Here is a table of points, one per row:
[ 29 -18 -20   7   8  -6 -10  10   3  -3   6 -39 -30 -24   5  -4  -3  21  31 -30   9 -53 -61 -41 -44 -24 -12 -12 -42 -45   9  10]
[  5  -3  33 -21  -5   1   4 -24 -37 -29  29  -3  -4 -34  -1 -40 -16  20  -5  10 -21  19  11  -9 -53  14  12  28   8  57  19   9]
[ -9  48  -9  19 -10  14  13  45  13   8  -5  33  11  20   6 -13   8   3   8 -30  31  33 -22 -15   9 -16  -5   6   0   9 -48  11]
[ 12 -14  -7  17   9   0 -20  -9 -14   8 -35 -37  21  -7 -24 -45  15  31 -11 -19   0  43 -13  29 -50 -13  19  21  31  25  25  31]
[-26   2  -2  20 -12 -26  24 -37  13 -16  20  -5 -13   6  53 -58 -19 -10 -10 -52  18  13  23  -7 -18  -6 -27  16   4 -17  -4 -43]
[-43 -45  22   4  -7 -22 -34  31 -15 -33 -10  -1  -7 -34 -23 -45  10  -4  44 -19  29 -20  -3   8 -14   2   3  25  16  21  48  42]
[ -1 -26   4  10   7  -8 -16  64 -10  -3  -2  51   7  -6  -7 -36   0 -11 -25 -24 -13  28 -14  32  61 -27 -23   5 -16   3  11 -80]
[-47  -7 -20   8  20 102  17 -24   2  -9  -4  13  32 -11  19 -17  20 -34  13 -26  19  10   7  18  -2   7 -20  15  -4  -3  -9 -12]
[-36 -11   0   1  -7 -20   3  26  12 -34  33 -15  24  32  26   1  29 -13 -25  13 -11  26 -20  19  42  19 -16 -34  -8  -3  19  36]
[ 20 -45  18   0  21   8 -33  28 -13   2 -12   1   5 -21  24   7  -3   1  20  57  26  49  43  68 -25 -21  -7 -12 -19 -10 -19  -3]
[  1  13  -6  16 -20  16 -38 -40  -1  29  29  40  41  -1   2   5  30  -1   1 -13 -11   1  84  -5  11  -8   5 -23 -29  16  20 -23]
[  5  15  -1  12   7 -16  -4  -5 -12 -22   7 -13  11  10 -14  -2 -31 -13 -34   9  15  10  48   9   5  27  -7 -38 -14  15   3 -29]
[-32   3 -20   5 -23 -37 -35  24   5  38  -1 -39 -18  10  46   0  22   4  19  28 -23 -45 -15  54  11  29  29  13  32   5 -21  -9]
[-11  41  -2  20  25 -32  30 -44  28  -2   7 -19  -4 -44 -41  56 -20  23  42   1 -54 -18 -22 -11  21 -21 -13   9 -56   8  15  15]
[-55  -8 -10  -6 -29  -1 -31  27   0  16 -22   7  -6 -40 -43  50  13  14 -35 -20 -25 -36 -10 -41 -36  36  47  20  10  -4 -35 -28]
[ 22   0   6  -1 -17 -14   4 -33   9 -35 -40  -9 -43  20 -36 -21  28  13 -22  40  -7  23  19 -46  25  26  47  27  -6 -22 -32  -8]
[  8  27  24 -16  -4 -10 -12  -1  -7   7  22  26  -9 -26 -37 -12 -23  -4 -42  29  -9  37  25   3 -35 -34 -12  11  28 -70 -14  -6]
[-23 -27  15   3  42 -27  19  46 -10  -6   9   3   9  40   9  -1 -24 -12 -35 -27 -16   7 -16   7  32 -34   1 -16  -6  50  -8 -21]
[-11 -16  29  -5 -14  16  13 -34   7   6  28 -13  15 -14  34 -19 -17 -13 -32 -12  15 -40  52 -15 -18 -31  15  -8  12 -13 -16 -11]
[ 46  14   2   9 -16 -10 -23  28  24  11  28 -18 -13 -18 -11   9 -20 -22  -3 -19  44  18 -52  15 -23 -13   3 -15  -3  27 -48  20]
[ 31  10 -29  12  13  32  66 -21  -2   2  23 -31 -12  -4 -72 -15  -7  20  37   5 -12 -15 -22  33 -26   5  19 -32   2 -30 -11 -19]
[ 64  48  33  66  41   8  -4  30 -24 -24 -20  21  30   9  63 -10 -22 -54 -46  -9 -34 -49  15 -22  10   5  26  27  29  -8   3  59]
[ 12  -9  -5 -21  -8  16 -17   9   5 -40   0   5   4  -4  19  12  -3  10  33 -30   7  -3 -18  -7 -46  14   9  36  58  41  13 -36]
[  3  14 -22  10 -14 -53  10  -4  18 -47  13  52  -4   0  -3  46 -14 -46  44  20  24   6   2  -9 -25 -34   9 -13  -9  -8   7 -23]
[ -1   9  -5 -27 -23  10 -15  12 -27 -18 -31 -37 -17 -17  -8  -2 -36  17 -12  -3  33 -29  29  31  48 -16  -2  10  13  55  35  39]
[  2   6 -18  -7  21  21  32  19  20  30  11  22  -6 -52  -6 -63 -26  29   8  30  -7 -47  -2 -30  13  19   2 -22   1 -26   3  21]
[-19  30 -18   4  15  -8 -54 -21   1 -17 -21   2 -38   3  -4   0  40  -3  38  41  -3  18  13   2  36   4  13  12  63   1  28   7]
[ -5 -10 -28  -8   9 -64  25   0 -35  29  -9 -16 -30 -12   4 -11  39   5  54   0   8  14  58 -19  -4 -23   5  29  35  33  24  27]
[ 29 -15  13  13 -14  17  54  42   4 -19   5  22  16 -17 -44 -36  13  29  45  32 -37 -42  16 -35  -1  21 -34 -16  -8 -17  -5  19]
[  4  -4  12  15   5   3 -12 -13  20  -5  -4  22 -22  46   3  -7  -4  12  -9 -44   0  42  67  37  -9  -5   7 -30 -10  -9   2   5]
[-16   1   3 -20  17  26 -29  13   0   2   9  -8  14  67 -46 -44   6 -32 -31  32 -12 -29  31  36 -61 -17  -6   1 -31 -16  12  -4]
[-11   2 -43 -48 -24 -21   9 -19 -28   1  -6  -2  22 -18  48   9  12 -14 -23  -3 -44  32 -44   3 -14  33  12 -44 -27 -28  10  19]
[ 31  11  22   1  -6  44  21  13  18  43  -3   4   8  41 -11 -12 -16  35  51  24 -22 -14 -58  30   8  -5 -10  -7 -18  -2  12  -5]
[ 21  17  33  -7 -14 -14  -8  -4  19  43  -1  37 -15  43  38  24 -12 -18   0  76  39 -54 -13  16 -46   1 -14  17 -37 -10 -19   1]
[-20  -3  27  -2 -12   8 -11   9  23  19  -5  -1  13 -14   2   9 -56  -7  16   8  39  17  20 -46   4 -19 -10 -11 -11   1 -28   0]
[  6   1 -20 -16  -4 -18  30 -60   6  -3 -46   2  21  18  -2   4  -7   5 -13 -84 -12  29  15  64  19  33  -6 -21 -22  14   2  15]
[ -8  23  40  -1   2 -46  15  62   2  53  -7   7  30 -10 -53  25  -6 -33 -10   6  16  31  -4 -17 -39  12 -34   8  15 -14   6 -19]
[-20  23  18 -10   6  26  12  18  11  25  28  -1  -8  -7 -18 -79  -9 -16  12  10  14  35   2  -3  22 -21  12  -8  -7  35 -33  -1]
[ -4  13 -63  11   3  -2 -19  33   0 -21  12 -20  40  11  22   6 -11   8 -22  32  38  -6  49  -5 -20  -6 -19 -10 -23  10   7 -12]
[-44 -16   6   6 -14  19  -3 -34 -33 -15  -7  14   5  16  19 -12   3 -22  -8   3   0 -10 -22 -26  -8 -12 -25 -50  -3   3  -5  -9]
[-35 -10   9   2  25  13  -1  -7 -27  20  22 -11   5  41 -31  62 -33   3  17 -29  28  32  41   2   1   8 -17 -11  18 -51  -1  -8]
[ 44   3 -15 -42 -40  12   8  39  -3 -15 -21 -18   5   0  21 -31 -31   2  17 -12 -19   7 -43  10  56  41  42  13 -18 -43  -1  -2]
[ 51  -8 -35 -22  -6  19 -18  31 -36  -7   0 -29 -17  18  -6  37  19  -6 -15 -48 -16 -11  31 -37  45  40  -9  18 -42 -20   6   2]
[ 14 -42 -31  -9  -3  16 -11 -13 -33 -17 -16  20 -23  15 -42  58   1  16  -3  20 -21  -1 -23 -43 -18  -8 -21  11  35  69  -6  28]
[ 14  -2  22 -17  27 -65 -13 -60   9 -12   1 -21  17 -11  30  25  12  27  23  30  22 -15   9  -7  40  31  45  25  24 -15 -26 -34]
[-16  14 -11  14  -3  15 -23 -64 -34 -12 -27   1  15  10 -11   1 -12  18   8  54   2 -23 -45  36  -3  -3  -8  23  36  36  19  -9]
[ 10 -13  -7 -14 -10  29   0 -32  10 -20  23  20  16 -22  17  20   4  -5 -33  16 -13  33   9  49  28  12 -50   7 -10   8  -4  14]
[  6 -37   5  17  -9  13 -32 -59  18   8  18 -10 -12 -27 -50  30  27 -46   9 -39 -37 -18  19  63  21   0   3 -20  -8  -7  -9  16]
[  4 -12 -24   3  -6 -35  16 -38  -2  41  -3  29  -4  -9  17 -13 -25 -13 -19 -13 -10 -27  24  29  37 -27 -34  10  17 -17  -8   0]
Along one direction, these points spread out more than along any other. Take the direction at right angles to it along which they spread out most. Go by this last direction. How far along it is each point below, from 0 to 99? The average is 50, and the first point in the table lies past the average. One standard deviation of the points above along it is 16.
[-25   6   5  -4 -27 -28  18  47   3 -11  -9  -1  -2  30  39  37 -38  15   6  24 -33  11 -12  31   6  35  48  55  -8  -8 -13   1] 49
[ -1  -2 -18   5 -17 -28  39  29  40   2  12 -21  21  25 -43 -10   1 -30  -2  12  34  26   1 -11  -3 -24  -2 -12  21  -2  -1  -4] 65
[ -1   9  32  24  17  67  81  34   1  10 -27 -28 -30 -41  48  56  49  18 -17  12   4 -14   9   1 -25 -16  17 -20 -23  11  28  -8] 60
[  2  16   4   6  14 -23  22  17  44   2  -5  26 -37 -24 -10   1  32  47 -36   6   9 -26 -60   6  12   4 -25 -31 -15 -12  12   6] 64
[ 12 -12  -7 -25  32 -16  11 -37 -25  -3   5  41  23  15  27 -21  23 -13 -24 -38  22 -35 -12  34  18   0 -10 -21  -6 -17 -15  23] 47
[  1 -36 -17  -5  -1  34   1 -41 -13  11   8  18   0  -6 -35  41 -16   7 -37  14  37  14 -47 -36  15  -9  32  18  43  18  68  11] 33
[-13  22  15 -16  32  34 -12  58  36 -21   4 -25 -13 -13  15  51  30  31  12 -41 -59 -46  11  -8 -16 -21 -25 -27  22  -6   5   3] 54
[ 26  10  18 -14  14   3   4   6  11  29  -8  17 -27  18  21 -29  23  20  33 -20 -23 -21  -9 -67 -22   8  -4 -35 -23  -5  16  12] 66
[  6 -29 -14  18   9  38 -22 -39  29  19  -4 -11 -11  22  63  12 -38 -31 -14  22  -9  63  -8 -98   1  -9 -24 -13  -3  13  -9  -8] 55
[  1  13  36 -11 -19 -23  -8 -28  -9  -6 -16 -30  33  20  -6  -1  58  18   9 -13  17  -5 -28 -38  25   8  28  43  -2 -35 -27  -8] 42
[-10  18  21  19  -2  -7 -32  -3 -18  10  13 -22 -40 -14  -3  10  33   3   3   3  12  25 -64 -23  18  30  20  50  -6  12 -11 -20] 42
